In the rows, 128 means zero.
Rotation paths and how fast each direction turns (degrees each step)
Each turn is a multiple of 5 degrees from 10 to 175, or 0.
Each row of a path follows its step; steps can be skipped.
path 1
step 4: [143 124 126 131 126 140 123 117 135 129 125 118 126 127 127 132 133 135
 124 126 140 130 123 124 116 123 127 135 120 129 141 134 127 133 126 130
 142 138 127 135 128 120 120 135 130 124 117 127 135 130 117 129 118 141
 129 139 129 133 132 131 123 126 127 128 124 131 136 128 125 130 127 125
 134 119 131 128 138 123 121 125 116 130 144 131 123 124]
step 10: [127 129 127 141 137 123 127 122 135 128 126 125 124 124 138 137 134 118
 120 126 117 117 128 128 131 120 121 132 114 126 135 134 120 124 135 115
 136 132 119 136 123 116 123 130 137 115 128 136 122 128 123 129 139 130
 122 130 133 126 130 128 128 133 132 132 123 124 127 133 127 134 132 122
 136 136 124 133 139 128 120 131 130 116 139 127 140 127]
step 17: [125 129 110 126 127 134 131 134 123 126 134 117 132 131 127 139 131 124
 116 137 124 124 130 134 136 134 136 120 133 132 125 128 122 131 124 117
 126 122 130 120 124 123 123 133 139 126 107 129 128 127 117 134 116 127
 139 138 129 121 133 124 128 129 133 126 134 115 123 129 124 128 127 139
 130 130 135 134 123 134 135 132 117 128 134 135 121 126]
step 21: [128 125 121 132 129 123 124 127 144 127 117 135 131 136 121 115 130 129
 137 122 140 124 127 127 121 125 124 118 123 125 129 124 124 127 130 122
 132 135 131 135 125 130 128 140 121 139 123 125 134 136 117 130 124 129
 122 132 129 130 124 121 118 147 127 114 134 128 127 128 128 136 111 127
 121 119 133 121 135 130 125 126 126 125 138 126 123 121]
step 23: [125 131 122 123 125 126 132 136 131 143 130 133 122 121 131 129 128 123
 128 119 134 125 135 132 123 124 132 137 133 135 119 117 119 120 121 131
 130 121 131 121 135 119 120 128 139 131 121 128 126 130 119 132 132 131
 126 127 133 134 128 140 126 133 129 141 129 125 127 127 136 139 130 130
 126 121 131 146 120 131 120 133 112 119 127 142 130 134]
step 24: [141 134 115 136 118 129 128 121 128 137 122 120 129 128 132 131 129 122
 128 136 138 123 125 117 121 128 122 124 125 123 133 120 126 119 136 129
 116 146 133 131 133 133 120 131 142 134 125 118 119 132 127 134 128 129
 130 125 125 122 135 137 126 127 134 125 123 124 125 127 140 132 124 124
 122 125 130 138 134 129 122 117 133 127 132 128 135 142]
step 27: [135 134 120 130 119 121 122 132 138 124 128 126 136 125 128 131 137 133
 127 128 135 125 123 119 121 116 122 135 120 125 129 124 136 115 127 124
 131 130 118 122 110 118 133 136 134 132 123 133 118 123 130 120 121 119
 112 131 134 130 115 128 119 133 130 123 126 128 129 134 129 125 130 128
 128 136 127 123 134 133 137 126 123 124 136 121 141 127]
step 30: [128 119 122 132 125 127 128 111 135 122 116 126 131 124 123 133 126 130
 121 135 126 130 128 123 121 125 121 128 119 118 131 126 129 128 129 128
 137 135 128 121 131 125 123 129 135 144 126 131 120 116 129 132 128 145
 119 135 118 117 138 126 123 139 134 125 140 127 129 141 127 137 121 123
 138 122 133 132 122 130 123 129 126 125 128 132 129 116]
Speeds:
[127 125 130 129 129 130 128 130 127 124 127 129 128 130 127 130 125 130
 128 130 128 128 128 127 127 127 130 127 127 128 131 127 128 127 128 127
 131 126 129 127 129 130 129 129 127 127 126 128 129 128 126 131 128 128
 128 131 128 128 129 128 125 128 128 126 130 126 131 127 127 127 128 128
 130 127 128 128 127 131 127 127 129 127 128 129 128 128]
85
[126 128 128 125 130 130 128 129 126 129 130 129 127 129 128 129 129 127
 129 126 127 127 128 128 126 126 127 128 128 130 126 128 127 130 124 128
 128 130 129 129 128 128 129 129 127 127 127 130 129 130 126 127 128 131
 130 128 127 130 128 130 126 128 126 126 127 128 128 129 128 127 128 127
 130 128 127 129 127 127 127 128 128 129 130 129 127 132]
130
[129 128 131 126 129 126 128 127 129 128 127 127 128 128 127 128 127 127
 130 126 130 128 127 129 129 128 132 125 128 129 128 126 126 128 127 130
 126 126 129 125 128 130 128 127 127 127 128 129 128 129 127 129 127 127
 127 126 127 126 128 129 128 127 129 129 128 125 127 128 129 129 128 129
 130 131 127 130 128 129 129 129 124 130 129 127 126 128]
125
path 2
step 5: [129 133 125 134 127 124 130 123 131 131 133 127 133 127 120 128 142 113
 134 124 135 122 131 123 126 126 134 130 141 127 120 127 123 125 139 125
 122 125 128 131 127 137 133 125 142 122 127 140 139 121 132 129 132 135
 136 127 127 127 120 130 130 131 128 121 128 136 130 129 126 119 110 150
 128 123 128 120 138 125 135 136 126 133 129 119 126 128]
step 18: [132 128 129 125 125 134 131 129 129 130 131 117 126 143 127 121 134 125
 127 123 125 128 122 119 130 120 138 131 136 124 118 137 123 127 132 119
 122 130 129 131 135 131 128 134 134 118 126 125 127 124 123 127 124 143
 132 136 132 128 119 124 118 131 106 124 135 133 120 126 129 129 127 130
 125 119 133 128 136 135 131 143 116 119 132 118 119 120]
step 20: [126 127 134 134 120 138 120 125 132 124 121 123 117 131 129 116 133 122
 127 126 125 135 130 125 133 135 131 131 127 127 126 117 128 130 125 114
 130 122 121 123 140 129 126 126 130 121 133 133 123 121 128 109 121 135
 132 135 136 124 122 128 125 140 116 129 127 128 138 142 134 135 121 128
 130 118 117 125 121 131 132 135 125 118 141 127 130 130]
step 22: [129 125 131 133 127 127 118 118 135 133 126 124 125 117 118 131 128 132
 134 131 139 124 138 118 119 120 141 127 127 139 116 130 128 128 131 116
 133 129 122 124 140 121 120 123 133 130 126 132 124 129 136 113 124 128
 121 128 131 126 125 124 125 128 127 136 132 140 124 138 135 134 132 134
 131 122 116 121 126 119 135 126 119 122 125 129 133 119]
step 23: [137 130 137 132 122 139 123 122 137 126 131 125 118 131 128 129 137 128
 124 128 124 134 132 125 125 126 130 140 138 133 116 123 127 126 138 122
 118 128 128 138 140 130 124 123 135 124 121 140 138 124 128 131 126 135
 137 126 137 124 126 127 127 132 118 124 137 135 133 132 129 140 125 145
 121 118 122 136 125 129 129 135 124 128 120 117 126 123]
step 30: [134 117 130 138 120 137 115 125 135 130 121 124 128 129 123 132 135 129
 135 128 128 131 138 113 117 117 130 130 128 134 120 121 128 137 132 124
 129 122 127 130 133 131 127 121 129 113 121 131 120 136 127 112 132 125
 134 127 124 116 129 126 129 124 120 117 130 136 130 124 135 119 127 138
 131 122 128 123 120 123 137 130 118 127 124 122 121 132]
step 34: [132 132 136 129 127 123 131 119 143 134 143 121 124 141 119 125 126 116
 127 128 128 123 127 133 122 119 128 142 136 128 116 122 132 127 133 126
 119 137 122 131 138 127 126 135 141 126 126 123 133 132 130 131 118 133
 120 124 134 122 135 125 126 130 127 121 130 137 134 127 119 137 123 139
 123 125 127 131 133 127 130 131 123 125 121 116 132 123]
step 36: [128 129 123 131 113 122 126 134 137 127 128 117 122 136 126 126 142 113
 132 119 125 129 130 126 130 133 135 138 131 128 129 122 127 124 124 121
 128 133 133 125 128 128 132 137 129 120 130 125 135 127 140 124 132 132
 132 120 132 124 121 122 122 130 111 115 132 131 128 132 122 125 123 143
 140 124 129 121 130 129 140 138 121 127 130 117 131 132]
Speeds:
[126 130 126 129 128 132 129 127 130 128 124 127 129 128 128 128 128 132
 126 126 125 127 127 130 130 127 130 128 126 127 128 129 128 126 127 128
 130 128 128 128 130 128 127 124 130 128 126 129 129 131 130 128 128 129
 127 129 127 129 129 127 126 128 127 129 128 129 131 126 129 128 128 129
 127 127 127 129 129 127 128 129 127 127 127 129 130 129]
10
[131 129 127 127 128 130 130 130 130 127 129 129 125 129 129 128 131 127
 127 128 129 127 128 130 130 129 130 128 133 129 129 129 128 128 129 128
 127 131 128 129 126 129 129 128 127 128 127 129 128 125 127 129 128 128
 128 129 127 129 124 126 125 127 126 128 129 127 130 128 127 126 126 130
 128 129 128 129 127 129 128 127 130 126 127 128 129 128]
140
[129 128 129 129 129 130 124 127 128 127 126 127 127 127 128 129 129 124
 127 128 129 128 126 127 127 126 124 128 130 129 128 129 129 127 130 130
 128 128 128 128 131 129 128 129 129 126 127 130 129 130 125 129 130 129
 126 129 128 126 130 128 127 126 129 130 127 126 128 128 128 130 127 126
 128 129 128 127 126 127 127 128 127 128 128 127 131 127]
95
path 3
step 2: [133 136 123 126 131 124 143 119 132 121 128 133 125 132 125 130 128 123
 123 132 111 136 132 122 114 131 119 121 125 108 132 122 125 135 128 136
 131 127 126 134 131 127 125 118 125 122 127 126 127 135 122 141 123 134
 125 141 136 124 134 131 131 134 125 130 127 125 132 122 133 123 131 123
 128 126 128 126 124 115 124 126 119 138 124 122 121 124]
step 13: [133 132 136 137 133 137 118 131 130 137 128 135 124 121 133 121 127 133
 124 130 129 131 128 124 132 133 122 128 126 120 126 121 120 121 121 136
 126 133 118 135 141 130 133 133 119 133 129 129 114 142 124 132 135 129
 125 139 124 130 136 129 126 129 133 133 123 134 131 138 131 115 132 129
 119 121 133 142 130 117 125 132 118 130 135 128 126 128]
step 14: [139 137 127 123 129 136 145 127 136 126 125 126 118 126 131 127 130 130
 129 127 124 126 123 133 132 130 110 128 139 133 126 129 128 132 137 124
 120 143 136 121 138 130 131 117 120 124 129 118 129 127 122 124 124 123
 113 129 121 119 130 130 133 136 134 134 127 122 128 130 129 132 129 123
 123 120 134 128 127 129 121 123 121 141 118 132 129 125]
step 17: [141 137 131 128 123 131 136 138 133 125 123 115 127 120 138 132 124 125
 123 129 129 122 129 128 122 134 122 128 131 120 125 132 122 141 122 114
 128 131 118 122 138 138 132 129 131 125 134 137 127 139 126 133 123 132
 129 142 124 121 143 134 127 125 128 133 136 126 131 118 139 127 122 133
 129 131 129 134 132 128 124 130 129 123 133 126 121 136]
step 27: [130 128 114 125 127 127 138 125 139 130 126 124 123 128 124 129 129 123
 119 134 136 131 130 122 127 123 113 131 134 119 124 126 122 124 128 129
 119 126 120 131 128 115 136 126 128 134 118 123 123 127 124 132 130 125
 130 130 136 131 146 135 128 129 131 124 133 135 132 126 135 133 117 132
 128 127 110 137 124 117 126 127 123 136 126 124 120 117]
step 30: [122 128 121 132 129 120 131 119 124 130 124 128 124 128 135 137 131 126
 117 118 132 122 128 127 126 127 122 123 121 124 118 121 116 133 127 124
 129 129 132 124 138 125 123 126 131 118 126 110 121 130 119 125 130 126
 135 132 131 131 147 134 137 122 127 133 122 121 143 133 127 130 129 132
 120 139 127 129 127 137 136 127 130 129 136 136 131 133]
step 34: [126 134 120 130 123 124 125 124 122 135 127 129 125 123 130 124 129 123
 117 120 122 135 124 123 127 141 129 124 120 129 136 129 123 137 120 132
 131 122 124 127 128 127 124 129 116 133 125 136 126 128 129 139 131 128
 135 137 139 128 133 136 130 128 117 129 118 125 142 131 129 126 133 130
 127 141 133 124 106 120 120 118 125 123 122 128 121 121]
step 36: [144 124 135 128 129 128 138 127 143 132 129 126 124 125 127 127 130 131
 116 128 127 118 128 120 133 126 118 140 130 130 112 131 131 137 130 122
 118 120 130 118 132 125 126 133 130 127 134 127 125 137 134 138 116 117
 128 133 125 121 129 129 138 122 122 124 122 123 129 130 123 128 130 131
 121 132 133 117 127 118 136 128 132 118 134 128 134 131]
Speeds:
[126 131 126 128 127 127 129 130 126 128 130 126 127 127 128 125 128 128
 128 131 126 130 129 129 129 130 125 127 129 128 130 128 127 128 128 128
 126 128 129 128 129 126 130 128 125 129 126 127 129 130 130 129 126 126
 128 126 129 132 127 127 130 130 127 129 127 129 128 129 129 129 128 126
 129 126 127 128 126 127 129 128 127 127 128 130 129 128]
55
[126 130 130 130 127 129 126 129 127 129 128 128 127 129 128 131 130 128
 127 128 128 130 129 129 128 128 127 129 128 131 126 126 126 130 125 126
 128 129 127 127 130 131 129 126 126 130 128 128 128 127 126 128 129 128
 126 127 129 125 129 128 128 125 128 128 127 128 130 130 127 129 127 127
 132 127 127 129 128 128 128 127 125 128 129 129 128 126]
85
[129 126 130 129 131 130 129 129 128 127 125 129 127 131 130 128 128 126
 129 127 127 130 129 129 128 128 128 129 129 127 125 125 127 126 129 127
 128 129 128 129 128 129 126 128 127 129 128 125 126 128 128 130 128 126
 129 128 127 129 127 128 127 129 128 127 125 130 129 126 127 127 131 124
 127 127 128 127 129 128 131 130 127 130 126 128 127 129]
60
[130 126 127 129 126 129 127 127 123 128 126 128 130 127 126 129 129 126
 126 129 128 130 130 127 127 128 128 129 127 128 128 129 126 126 126 128
 129 129 126 128 127 124 125 128 127 128 127 127 131 128 125 130 129 129
 131 129 129 131 130 128 128 126 129 129 128 126 128 129 127 128 127 129
 128 127 129 127 128 127 128 128 127 129 125 127 132 129]
100
